128 stands for zero in the data rows.
Here are some points, each followed by its number:
[153 123 116  15  64  86 140 194  58  49   0 148 162 112 109  52  86 143 217 205 184] 0
[138  94 105 192  82 155 137 103 198 138 131  95  90 102 215 178 220 132 133 118  80] 1
[140 115 113 150 107 134 112  80 151 143 113 113 103  99 127 166 130 122 131 103 150] 2
[129 129  90  88 122 126 158 143 160 115  48 162 186  83 166 189 171 189 114 210 106] 3
[ 97 148 151   0 100  79 163 172 105 165   0 172 158 138 180  38  32 153 136 212 150] 4
[125 147 152 141 136 132 131 124 129 137 189 121  87 144  89 133  46  86 131  98 103] 5
[121 173 176  49  77 113 109 135 141 148 104 113 107 180 135 102  15 107 144 156 156] 6
[170  58  44 187 138 142 170 118 136 128  63 188 189  31 158 126 194 193  95 199 121] 7
[173  83  14 115 212 132 133 135 125   0  51 223 186  48 142 104 193 187  99 255 120] 8
[ 82 156 163  67 100 191 139 153 156 130  96  67 123 158 149  90  79  92 144 148 114] 9
[181 131 141 203 165 114 151 106  67 134 217 146 220  95  86 137 202 115 113  75 131] 10
[133  96 106 140 139 137 105 105  92 111 153 128 133 113  84 158 116 121 129  84 165] 11
[183  82  73 203 149 151 174  81 147  99 142 172 111  82 129 161 207 151 104 102 140] 12
[112  95 110 100 121 119 132 138 116 120  47 134 147 123 124  99 135 135 139 169 147] 13
[136 154 173 228 115 136  87 118 156 172 239  94  47 151 154 194 164 106 114  59  81] 14
[107 116  95  83 119 126 136 147 135 135  59 125 157 104 144  80 139 148 134 174 125] 15
Which three points above are nearest to each new point by angle, seen from the average point of the numbered points? Their numbers follow each, nearest first.
[128 136 115 131 125 124 120 125 114 155 140 141 108 118 147 135 173 108 113 131 114] --> 14 1 10
[133 112  82 141 126 131 152 126 138 118  83 150 134  99 148 131 151 145 120 167 123] --> 7 8 3
[163 128 100 203 147 130 142 109  70 125 170 171 135  65  68 139 148 146 105 116 152] --> 10 11 12
[ 67 131 184 125  95 139  98 135 161 139 171  87  75 140 152 165 122  97 129  71  97] --> 14 5 2
[136  20 104 173 109 158 144 122 184 130 173 117 135  88 207 176 177 151 114 116  94] --> 1 12 14
[147 138 100 178 122 144 107 114  73 100 117 175 233  84 146 156 181 141 111 164  70] --> 10 7 8
[121 113  94 126 146 119 101 133  92 125 125 119 161 120 157 116 127 156 125 198 147] --> 8 15 13
[168 140 117 213 143 138 121  91 127 127 192 131  76 110 129 199 150 131 124 101 116] --> 14 2 12
